Each row below has a hidden score, from 0 to 40, with 20 about the middle. What is it? The score is a weighted sum of the row's numbers plus the product of two more (or one squared), each taken from its middle value.
[-0.22  0.   -0.97 -0.96  0.1   0.9  -0.5   1.15  2.11  0.19 -0.02  0.83
  0.5   0.76 -1.23 -1.45 -0.91 -1.  ] -> 5
[-0.45 -0.84  1.    1.41 -0.47 -1.6   1.22 -1.42 -0.45 -0.33  0.03 -0.16
 -0.34 -0.13  1.41  0.9   0.96  0.53] -> 34
[-1.36 -0.3  -2.35  0.4   0.52  1.33  0.98 -0.1   0.95 -0.97  0.02 -0.78
 -0.09  0.5   0.47  0.56  0.48 -0.15] -> 25
[-1.36 -1.08 -0.14  0.32  0.48 -0.84 -0.57  0.57  0.3   0.49  0.67  2.14
  0.38  0.65 -0.57  0.72 -0.71  0.47] -> 6
[-1.42  0.78 -0.57 -0.53  1.69  0.35 -0.2  -1.69  1.1  -0.98  1.38 -0.98
 -0.5   0.59  1.42  0.1   1.17  0.51] -> 21
[ 1.09  0.66  1.26 -1.63  1.84 -2.06 -1.55  0.46 -0.01  0.45  0.18  0.3
  0.38  0.37  0.44  0.02 -0.89 -0.49] -> 14
[ 2.09  0.32 -0.02 -1.75  0.02  0.39 -1.53  0.67 -0.75  1.45 -0.41  0.28
  0.65 -1.38 -0.67 -0.85  0.31 -0.36] -> 21
[-1.13 -0.01  0.08  1.44 -0.62 -0.61  1.37 -0.8  -1.   -0.48 -0.24 -0.4
 -0.56  0.82  1.57  1.83  0.    0.48] -> 22
[-0.62  1.24  0.94  0.53 -1.29 -1.3   1.33 -0.67 -1.26 -0.04  1.24  0.12
 -0.32  0.13  1.1   0.43  0.35  0.03] -> 22
[-1.11  0.82 -0.86 -0.28 -0.47  0.58  0.49  1.01  0.49  0.97  1.47  0.4
  0.   -0.16 -0.97 -0.52 -0.92 -1.16] -> 8
[-0.68  1.57 -1.71  0.96 -1.32  1.27  1.28  0.29 -0.41 -0.48 -0.41 -0.47
  0.14  0.3   1.19 -0.53 -0.5  -1.2 ] -> 11
[ 1.41 -0.38  0.36 -1.41  2.07 -1.87 -2.15  0.59  1.67 -0.16 -0.27 -1.19
  0.09  0.69  0.65  0.03  0.61  0.14] -> 32
[ 1.91 -0.97  0.79 -1.23  1.16 -1.16 -1.37  1.17  1.14  0.65 -0.81 -0.64
 -0.04 -0.85 -0.78 -0.73  0.05  0.25] -> 28
[ 0.13 -0.81 -1.55  1.53 -1.5   1.01  1.13  1.06 -1.92  0.6  -0.59 -0.3
  0.14 -0.32 -0.37  0.37 -0.74  0.07] -> 21
[ 1.43 -1.27  1.36 -1.15  1.18 -1.76 -1.85  1.18  0.33  1.36  0.09 -0.97
  0.28  0.08 -0.07 -0.31 -0.39  0.25] -> 29
[ 1.5  -1.29  1.82 -1.37  0.77 -1.29 -1.39 -0.21  0.65 -0.14 -0.25 -0.01
  0.25  0.46 -0.85  0.91  0.31  0.92] -> 29
[ 1.33  0.6   1.82 -1.14  0.9  -1.29 -0.79  1.17  0.44  0.27 -1.17 -0.8
 -0.18 -0.82 -0.63 -0.58 -0.47  0.21] -> 25
[-1.38 -1.27 -0.23  0.82 -0.43 -0.16  1.19 -1.78 -1.31 -0.5   1.9   0.45
 -0.14  1.39  2.38  1.79  0.75 -0.38] -> 18
[ 0.8   0.98  1.27 -0.85  1.3  -0.15 -1.21  0.45  1.14  0.24 -1.16 -0.48
 -0.41 -0.9  -1.69 -0.28 -0.61 -0.01] -> 26
[-0.6   0.36 -1.4   1.01 -0.18  1.99  0.42 -0.13 -0.04  0.35 -0.55 -0.16
  0.11 -0.83 -0.7  -1.09 -0.34 -0.78] -> 18
[-1.26 -0.34 -2.    1.29  0.23  1.86  0.82 -0.57 -0.49 -0.36  0.64 -0.61
  0.09  0.96  0.03 -0.33 -0.41 -0.71] -> 15
[ 1.49 -0.44 -0.32 -1.12  1.15 -0.74 -1.76  1.89 -0.13  0.75 -2.13  0.7
  0.49 -0.39 -1.62  0.92 -0.19  0.54] -> 30
[-1.06  0.44  0.61  0.   -0.15 -0.52  0.2  -1.33 -0.55  0.25  1.72  1.79
 -0.12 -0.71 -0.45  0.84  0.4   0.75] -> 15
[-1.44 -1.22  0.16 -0.03  1.21  0.31  0.14 -2.17  0.24 -0.67  1.17 -0.34
 -0.44  1.03  2.14  1.73  1.14 -0.14] -> 20
[-1.47  1.15 -0.91  0.91 -1.46  0.01  0.94 -0.26 -0.81  0.28  1.28  0.03
  0.09  0.75  1.02  0.05  0.14  0.13] -> 11
[ 1.14 -0.46 -0.34 -1.65  2.62  0.18 -1.58 -0.13  0.23  0.15  0.38  0.33
 -0.09 -1.   -1.28  0.4   0.05  0.01] -> 36
[-0.4  -0.22  0.32  0.76 -1.33 -0.3   1.41 -0.15  0.43  0.17  0.91 -0.24
 -0.57 -0.86 -0.15 -0.09  0.28 -0.11] -> 21
[-0.87  1.05  1.43 -0.36  0.91 -1.01  0.34  0.65  0.09 -0.01 -0.98  0.02
 -0.34  0.38  0.02  0.55 -0.71 -0.56] -> 13
[-1.28  1.41 -0.45  0.21 -0.81  0.91  1.21 -1.05 -1.65 -0.04  0.99 -0.05
  0.    0.5   1.66  0.47  0.29 -0.9 ] -> 10
[ 1.83  0.03  1.08 -1.49  0.44 -0.12 -1.15  0.71  0.78 -0.13 -1.33  0.09
  0.35 -0.41 -1.07 -0.36 -0.72  0.13] -> 19
[-1.16 -0.56 -0.9   0.58  1.18  0.98  0.36 -0.41 -0.25 -1.25 -0.89 -0.61
 -0.32 -0.06 -0.65  1.53  1.52  1.09] -> 37
[-0.28  0.83  1.77 -0.01  0.06 -1.28  0.19 -0.82  1.68 -0.79  0.81 -0.82
 -0.88 -0.16  0.09  0.55  0.1   0.37] -> 25
[-1.91 -0.08 -0.34  0.55  0.86 -0.1   0.7  -1.65 -1.15 -0.86  1.92  0.02
  0.1   1.31  1.9   0.86  0.44  0.14] -> 24
[ 0.96 -0.35 -0.67 -0.85  1.6   0.72 -1.41  2.15  0.95  0.86 -0.79 -1.19
 -0.04 -1.   -1.12 -2.08 -0.74 -0.21] -> 20
[ 0.15  2.22  0.76 -0.23 -0.24  0.26  0.45 -0.51 -2.37 -1.   -0.96  1.51
  0.78 -1.18  0.14 -0.81  0.7   0.07] -> 33
[-0.58 -1.64 -1.71  0.91 -0.66  1.48 -0.11  0.6   0.51  0.27 -0.25  0.66
  0.62  0.01 -1.13 -0.81  0.18  0.49] -> 15
[ 0.1   0.07 -2.96  1.97 -1.37  1.81  0.53 -0.79 -3.    0.41  0.45 -0.35
  0.6  -0.01  1.55 -0.37  0.51 -0.38] -> 24
[-0.84  1.08  0.96 -0.15 -1.14 -0.44  0.58  0.03 -0.39 -0.01  0.8   0.45
  0.06 -0.11 -0.59  0.22  0.43  0.59] -> 21
[-0.8  -2.3  -0.07  0.95 -0.3  -0.81  0.32  0.32  1.37  0.19  0.37  0.97
 -0.02  0.48 -0.78  0.9  -0.2   0.12] -> 19
[-1.34 -0.5  -1.5   0.78  0.14  1.44  0.02  0.12 -1.44 -0.11  0.8   0.54
 -0.01 -0.16 -1.08  0.77  0.81  1.13] -> 24
[-1.02  0.94 -1.28  0.47 -0.42  1.68  0.69  0.22 -0.01 -0.82 -0.55 -0.53
 -0.11  0.25 -0.15 -0.03  0.08  0.27] -> 16
[-1.68 -0.28 -0.95  0.78 -0.43  0.35  0.87  0.16  0.04  0.31  1.43 -0.07
 -0.02  0.79 -0.2   0.47 -0.74 -0.03] -> 11
[-0.59 -0.15  1.18 -0.53  0.   -1.23  0.41 -1.49  1.04 -0.87  0.59  0.76
 -0.31  1.6  -0.08  2.08  0.42  0.36] -> 17
[-0.24  0.19 -0.29  0.96  1.43  0.3   1.23 -1.33  0.12 -2.23 -1.87  0.18
 -0.14  0.67  0.6   0.22 -0.07 -0.97] -> 20
[-0.77  0.68 -0.25  0.62 -1.04  1.26  0.87 -0.95 -0.68  0.05  0.63 -0.03
 -0.34 -0.43 -0.32  0.48 -0.01  0.21] -> 18
[-0.33 -0.32 -2.5   1.84 -0.73  1.99  0.68  0.15 -0.35 -0.34 -0.25 -1.15
  0.29 -0.33  0.18 -1.44  0.38 -0.38] -> 25
[-0.41  0.6   0.08  0.28 -2.04  0.8   0.9  -0.18  0.33 -0.29  0.19 -0.44
  0.18  0.98  0.38 -0.18 -0.03 -0.64] -> 11
[ 0.36  1.81  0.28  0.09 -0.73  0.12  0.89  1.49 -0.38  0.2  -1.67  0.38
 -0.17 -1.3   0.25 -1.47 -0.72 -1.47] -> 7
[-0.84  0.29  0.57  0.19  1.42  0.12  0.38 -2.33  0.26 -1.63  1.23  0.27
 -0.43  1.08 -0.15  0.27 -0.09  0.41] -> 17
[-0.7   0.3   0.47  0.75 -1.37 -0.05  1.31 -1.65 -0.61 -0.63  1.6  -0.07
 -0.45  0.52  1.32  0.29  0.47  0.35] -> 17
[ 2.6  -1.41  0.63 -1.05  0.45  0.   -1.36  0.05 -1.08  0.44 -0.85  0.69
  0.23 -1.62 -0.75  0.41  0.68  0.38] -> 32
[-1.23 -0.29  0.98  0.16  0.35 -0.32  0.91 -1.41 -0.93 -0.19  1.56  0.39
 -0.25  0.54 -0.03  0.33  0.03  0.83] -> 20
[ 1.27  1.44  1.76 -1.35  0.8  -1.17 -1.23  1.31 -1.21  0.12 -1.05  0.07
  0.38 -0.8   0.01  0.07 -0.69  0.09] -> 25
[-0.23 -2.26 -1.73  1.61 -0.85  1.06  1.31  0.73 -0.52  0.43  0.17 -0.33
  0.07  0.26 -0.51  0.25 -0.9  -0.81] -> 20
[ 1.22  0.37  0.24 -1.36  1.61 -1.44 -1.8   1.78  1.02  0.96 -0.67 -0.38
  0.35 -0.35 -0.54 -0.86 -0.4  -0.66] -> 21
[-0.2   1.04  0.49  0.09 -0.8   0.76  0.55  0.49  0.95  0.01 -0.59 -0.49
 -0.72 -1.09 -0.8  -0.27  0.13 -0.62] -> 21
[-0.56 -1.66 -0.7   0.62  0.67  0.02 -0.09  1.37  2.28  0.19 -0.73 -0.69
 -0.3   1.53 -1.8   0.15 -1.37 -0.23] -> 21
[ 0.   -1.48  0.14  0.91 -0.9  -1.12  0.92 -1.19  1.96 -0.23  0.81  0.64
 -0.52  0.04  0.51 -0.23 -0.06  0.66] -> 31
[ 1.26  1.17  2.   -0.22  0.26 -2.42 -0.91 -0.42 -0.33 -0.9  -1.16  0.43
 -0.04 -0.22  1.45  0.38  0.    1.53] -> 25
[ 1.93  1.28  1.72 -0.7  -0.56 -1.88 -1.16  1.07 -0.11  1.32 -0.23 -1.12
  0.02 -0.95  0.69 -0.92 -0.2  -0.81] -> 28
[-1.32  0.93 -0.36  0.54 -0.32 -0.22  0.93  0.28  0.98 -0.06  0.44  0.08
 -0.66 -0.15  0.44 -0.71 -0.1   0.  ] -> 12
[-0.08 -1.62  0.09  1.57 -1.15 -0.33  1.12  0.05  0.26 -0.42 -0.38 -0.06
 -0.44 -0.46 -0.38  1.21  0.15  0.47] -> 30
[-0.25  0.   -0.34  0.89 -2.1   0.12  1.01  0.24  1.09  0.25  0.   -0.99
 -0.5   0.09  0.5   0.36  0.53 -0.64] -> 24
[ 1.53 -0.44 -0.25 -1.19 -0.96  0.96 -0.5   1.84 -0.1   1.11 -0.63 -0.09
  0.52 -0.65 -1.09 -0.67 -0.93 -0.59] -> 13
[-0.34 -0.91 -1.47  1.47 -1.26  1.06  0.51  0.76  0.9   0.36 -0.34 -0.44
  0.04  0.08 -1.33 -0.5  -0.17 -0.26] -> 23
[-0.92  0.87 -1.49  0.69 -1.03  1.66  1.2  -1.05 -1.7  -0.92  0.42 -0.22
  0.39  1.29  1.67 -0.22  0.33 -0.25] -> 14
[-0.21 -1.97 -1.88  1.96 -1.12  0.13  0.63  0.26  0.96 -0.09  0.07  0.18
  0.04 -0.35 -0.25 -0.92  0.45  1.23] -> 28
[-0.26 -0.62 -1.19  1.43 -0.76  1.47  1.13 -1.57 -1.87 -0.8   0.7   1.25
  0.44  0.52  0.54 -0.03 -0.79 -0.31] -> 9
[-0.72 -0.07 -1.16  0.91 -1.99  0.6   1.18 -0.88 -1.76  0.2   0.82  0.49
  0.55  0.57  1.47  0.48  0.45  0.3 ] -> 13
[-1.53 -0.15  0.46  0.4  -0.41 -0.69  0.51 -0.89 -2.25  1.35  1.11  0.14
  0.05  0.39  2.08  1.73  0.91 -0.33] -> 28
[-0.85  0.37  1.46  0.53 -1.3  -1.08  0.85 -0.52 -0.56  0.02  1.58  0.04
 -0.25  0.73  1.29  0.52 -0.26 -0.31] -> 19
[ 0.27  0.03 -0.14  0.54 -1.59  0.16  1.32  0.77  0.63  0.2  -0.91  0.08
 -0.03 -0.3  -0.7  -0.54 -0.59 -0.82] -> 15
[-0.88  0.   -1.24  1.18 -0.27  1.45  1.35 -1.08 -2.16 -0.65  0.06 -0.58
 -0.36  0.83  0.15  1.55  0.39  0.2 ] -> 26
[ 0.47  0.48 -0.31  1.4  -1.92 -0.67  1.47  0.61 -1.33  0.53 -0.05  0.15
 -0.21 -0.97  0.62 -0.96 -0.3  -0.12] -> 18
[-0.04  0.73  0.22 -1.37  0.5   1.51 -0.95  0.15 -1.24  0.88  0.23  0.97
  0.61 -0.9  -0.68 -0.56  0.01 -0.69] -> 9
[ 0.7   1.78  0.58 -1.18  0.66 -0.26 -1.04  1.71 -0.25  0.87 -1.29  0.37
  0.31 -0.83 -0.92 -1.7  -0.94  0.06] -> 8
[ 1.48  0.77  0.51 -1.63  0.29  0.41 -1.3   0.86  0.87  0.45 -0.14  0.67
  0.09 -0.82 -0.76 -1.58 -0.81 -0.65] -> 12
[ 0.69  1.87  0.01 -1.84  1.68  0.11 -1.04  0.7  -1.   -0.37 -1.28  1.08
  0.71 -0.55  0.13 -1.46  0.13  0.03] -> 10
[ 1.68  0.29  1.7  -0.68 -0.04 -0.56 -1.4   0.16 -1.9   0.75 -0.96  1.57
  0.39 -1.91  0.19  0.48  0.56 -0.66] -> 25
[ 0.32  1.05  0.45 -1.04 -0.35  1.23  0.06  0.6   1.17 -0.65 -0.85 -0.53
 -0.22 -0.9  -0.15 -0.95  0.35 -0.52] -> 14
[ 2.58 -0.37  0.48 -1.42  0.07 -0.79 -1.3   0.68  0.8  -0.18 -0.99  0.56
  0.2  -0.77 -0.26 -0.45  0.3   0.22] -> 28
[-0.81 -0.56 -0.12  0.48 -1.29  0.35  1.38  0.24  0.09 -0.05  0.56 -0.64
 -0.19  0.61 -0.83  1.12 -0.09 -0.01] -> 20
[ 0.01 -1.55 -1.88  0.25  0.17  2.63 -0.1  -0.43  0.5  -0.33 -0.35  0.24
  0.05  0.39 -1.    0.71  0.14 -1.13] -> 29
[ 1.25 -1.64  0.88 -1.13  0.78 -0.89 -1.52  1.15  1.64  1.07 -0.22 -0.64
  0.37  0.02 -0.69 -1.04 -0.74  0.38] -> 18
[ 1.22  0.21  0.93 -1.3  -0.15  0.82 -0.7   0.5   0.73 -0.1  -0.55  0.69
 -0.04 -0.92 -1.68 -0.2   0.04 -0.82] -> 17
[ 0.13 -1.55 -1.47  1.38 -1.76  1.16  1.61 -0.21 -1.51  0.31  0.06 -0.47
  0.06  0.89  0.95  1.01 -0.6  -1.  ] -> 17
[ 1.75 -1.48  0.6  -0.61  0.59  0.55 -1.28  1.29  0.94  1.11 -0.63 -0.95
 -0.17 -1.69 -1.05 -0.73 -0.76 -0.7 ] -> 29
[ 0.3   1.36  1.6  -0.01 -0.92 -0.69  0.3  -0.35  0.06  0.35 -0.06 -0.8
 -0.68 -1.96  0.43 -1.23  1.17  1.2 ] -> 29
[-0.22  0.1   0.84  1.   -0.84  0.26  0.49  0.15 -0.02  0.39 -0.14  0.35
 -0.18 -1.09 -1.38 -1.18 -0.57  0.37] -> 16
[-1.12 -0.62 -1.26 -0.28  1.91  1.14  0.17 -0.23  0.53 -1.4  -0.62 -0.8
 -0.19  1.75 -0.01  0.94 -0.23  0.77] -> 17
[-0.54 -0.59 -0.39  2.15 -0.17 -0.03  0.45  1.16  0.01  0.54 -1.32 -0.12
 -0.12 -0.63 -0.43 -1.04 -0.61 -0.86] -> 21
[-1.16  1.57 -1.    0.72  0.62  0.5   0.06  0.67  0.26  1.1  -0.02  0.19
 -0.42 -0.6  -0.69 -2.17 -0.58 -0.59] -> 9
[-0.13 -2.   -0.74  1.91 -1.5   0.95  1.02 -0.3  -0.25  0.08  0.33 -0.84
 -0.29  0.63  0.22  0.52 -0.32 -0.41] -> 23
[ 1.67 -0.17  0.02 -2.06  1.61 -0.36 -1.56  0.75  0.9   0.12 -0.76  0.6
  0.27 -0.33 -0.14 -0.45  0.   -0.68] -> 21
[-0.6   1.67 -1.57 -0.75  0.54  1.83  0.38 -0.38 -0.12 -0.72 -0.92  0.22
  0.01 -0.78  0.12  0.25  0.97 -0.38] -> 23
[ 1.82 -1.49  0.5  -1.2   1.97 -1.84 -1.56  1.2   1.16  0.09 -0.41 -0.99
 -0.21 -0.06  0.11  0.3   0.2   0.1 ] -> 33
[ 0.22 -0.13  1.21  0.65  0.53 -2.23  0.13  1.28  0.43  0.96 -1.76 -0.17
 -0.29 -0.74  0.5  -0.47 -0.72 -0.29] -> 20
[ 0.64  0.9   1.11 -1.19  1.7  -0.46 -1.26  1.15  0.1   0.28 -0.17  0.63
  0.32 -0.2  -1.01 -1.86 -1.41 -0.75] -> 8
[-0.87 -0.34 -0.32  0.5  -0.67 -0.1   0.81 -1.33  1.53 -1.61  0.12  0.24
 -0.25  1.54  0.44  1.04  1.1   0.52] -> 20
[ 0.02 -0.31 -1.37  1.8  -0.74  1.11  1.22 -0.94 -2.5   0.07 -0.3   0.64
  0.05 -0.49 -0.85  0.98 -0.37  0.12] -> 27
[-0.84  0.01 -0.41  0.93 -1.58 -0.07  0.74  0.51  0.21  0.32  0.81  0.73
  0.12 -0.14 -0.7   0.12 -0.25 -0.1 ] -> 14
[-0.86  0.09 -1.09  1.13 -1.12  1.1   1.49 -0.4  -0.3  -0.43 -0.52 -0.8
 -0.09  0.13  1.39  0.09  0.58 -0.64] -> 19
[-1.35 -1.27  0.25  0.93  0.59 -0.26  0.83 -2.31 -0.8  -1.05  1.77 -0.12
 -0.17  1.71  1.39  1.16  0.54  0.52] -> 30
[-1.66  0.31 -0.46  0.55  0.55  1.01  0.51 -1.49 -2.21 -0.64  1.16 -0.01
  0.19  0.55  1.53  1.39  0.63 -0.15] -> 29
[ 1.73  0.96  1.76 -1.29 -0.58 -0.25 -0.5   0.21 -0.48 -0.05 -0.13  0.32
  0.25 -1.35 -0.6  -0.84 -0.3   0.21] -> 18
[-0.08 -1.36  0.34  0.3  -0.44  0.35  0.55  0.69  1.59  0.14 -0.28  0.39
 -0.19 -0.04 -1.85  0.25 -0.95 -1.  ] -> 18
[-1.17  0.01 -0.31  0.95  0.8  -0.34 -0.06  1.41  1.3   0.63 -0.18 -0.27
 -0.31  0.23 -1.04 -1.08 -1.04 -0.78] -> 13
[ 1.19 -0.3   2.18 -0.12 -0.5  -0.9  -0.6  -2.12  0.55  0.    0.89  1.51
 -0.08 -0.81  0.26 -0.24  0.18 -0.49] -> 17
[-0.32 -0.16 -0.13  0.88 -1.21  0.69  1.27 -2.38 -0.66 -1.09  1.84 -0.72
 -0.54 -0.04  1.29  0.66  1.28  0.61] -> 28
[-0.38  1.4   0.81 -0.12 -0.43 -1.53  0.11  1.02  1.07  0.13  0.14  0.98
  0.09 -0.2  -0.92 -0.67 -0.76 -0.18] -> 9
[-0.97  0.46  0.6  -0.35  0.34  0.39  0.89 -1.97  0.46 -1.73  1.59 -0.65
 -0.53  1.74  1.14  0.8   0.16 -0.16] -> 14
[ 0.16  0.73  0.41  0.62  1.43 -0.77 -0.23 -0.67 -1.42 -0.35  0.72  2.91
  0.16 -1.91 -1.3  -1.17 -1.39  0.87] -> 13
[-0.25 -0.17 -1.24  1.54 -1.66  1.36  1.22  0.05 -0.82 -0.43 -0.18 -0.45
  0.05  0.32  0.64 -0.49 -0.11 -0.54] -> 17
[ 1.47 -0.67 -0.88 -1.66  1.03  0.55 -1.53  2.34  0.99  0.66 -1.43 -0.9
  0.46 -0.3  -0.32 -0.58 -0.07 -1.05] -> 21
[-0.86  0.25  0.42  1.04 -0.79 -0.26  0.86 -1.68 -1.07 -0.99  0.53  0.95
 -0.14  0.86  0.01  1.51  0.41  0.95] -> 21
[ 1.77  0.26  0.58 -1.54  1.55 -1.28 -1.88  0.81  0.79  0.45 -1.27 -0.86
  0.13 -0.05  0.11 -0.86 -0.11  0.98] -> 24
[ 0.97 -0.01 -0.27 -1.1   0.25  0.15 -1.54  1.89  0.68  1.95  0.12 -0.29
  0.34 -1.7  -0.86 -1.98 -0.04 -0.45] -> 17
[ 1.58 -1.13 -0.63 -1.58  0.95  0.47 -1.99  0.82  0.8   0.57 -0.83  0.96
  0.77 -0.9  -0.51 -0.36  0.3  -0.23] -> 25
[ 1.01  1.64  1.2  -1.67  1.32 -2.38 -1.66  0.23  0.48  0.07  0.51  0.03
  0.07  0.64  0.67  0.08  0.06 -0.22] -> 19
[-0.8   0.88  0.91  0.19 -1.42 -1.26  1.07 -0.51 -0.37 -0.27  0.31 -0.24
 -0.33  1.59  1.26  1.51  0.09  0.54] -> 15
[-0.72  0.75  0.73  0.23 -0.62  0.04  1.11 -1.94 -1.78 -0.94  0.89  1.02
  0.05  0.08  1.31  0.59  0.98  0.22] -> 23
[ 1.21 -0.95  0.06 -0.94 -0.08  0.01 -1.14  2.17  1.26  1.6  -0.9  -0.63
  0.14 -0.5  -1.53  0.05 -0.68 -1.09] -> 25
[-1.1  -1.04 -0.87  0.95  0.37  0.39  1.32 -0.38 -0.51 -1.24 -0.47  0.71
  0.15  1.6  -0.65  0.93 -0.54  0.51] -> 13
[ 0.97  0.64  1.68 -1.22 -0.38  0.51 -0.34  0.92 -0.95  0.27 -0.44  0.02
  0.5  -1.76 -0.37 -0.38 -0.44 -0.65] -> 22
[ 2.2   1.32  0.32 -1.52 -0.44  0.7  -1.33 -0.16  0.11  0.2  -0.81  0.41
  0.7  -0.38 -0.82 -1.07 -0.06 -0.86] -> 17
[-1.23 -0.47 -2.15  0.29  0.52  1.72  0.16  0.84  0.3   0.09  0.22 -0.78
  0.11  0.14 -1.32 -0.33  0.34  0.47] -> 21
[-1.56  0.3  -1.13  0.44 -0.88  1.12  1.06 -1.31 -0.66 -0.5   1.18 -1.22
 -0.11  1.35  2.79  0.7   1.11 -0.22] -> 18
[-0.72  1.47  1.43 -0.58 -0.57 -1.76 -0.28 -0.09  0.21 -0.03  0.62  0.86
 -0.08  0.5   0.6   1.53  0.38  0.13] -> 15
[ 0.82  0.18 -1.42 -0.44 -0.39  2.17 -0.6   1.34  0.97  0.1  -1.77 -0.99
  0.09 -0.93 -0.63 -0.45  0.23 -0.79] -> 30
[ 0.82  0.98 -0.87 -1.19  1.49 -0.27 -1.66  2.   -1.57  1.53 -0.69  0.98
  0.91 -0.5  -2.01 -0.46 -0.81 -0.33] -> 15
[-1.14 -0.94 -0.53  1.07 -0.05  0.35  0.99 -2.27 -0.49 -1.66  1.12 -1.03
 -0.45  1.29  2.37  1.73  1.16  1.13] -> 30
[ 1.42  0.22  1.42 -1.07  0.33 -0.92 -1.32  1.7   0.84  0.64 -1.03 -0.17
  0.31 -0.87 -0.35 -1.11 -0.29 -1.04] -> 20
[ 1.85 -0.64  0.87 -1.16  0.5  -0.87 -1.37  1.29  1.94  0.24 -0.29 -0.7
 -0.04 -0.96 -0.38 -0.72 -0.61 -0.17] -> 28
[-1.5   0.2  -1.38  0.16  1.74  0.69 -0.31 -0.77  1.   -1.36 -0.55 -0.49
  0.    1.74  0.14  1.1   0.47  0.49] -> 22
[-1.02 -0.41 -0.88  0.89 -1.04  1.11  1.46 -0.82 -0.63 -0.56  0.9  -0.26
 -0.01  1.5   0.33  0.96 -0.33 -0.73] -> 13
[ 1.32 -0.62  1.19 -1.37  1.33 -2.33 -2.2   0.16 -0.61  0.63  0.05  0.67
  0.81  1.02  1.26  0.83 -0.31  0.43] -> 20
[-1.18 -1.5   0.37 -0.01  0.26 -0.13  0.41 -1.73  0.79 -0.67  0.79  0.38
 -0.18  0.75  1.15  1.16  0.84  1.22] -> 16
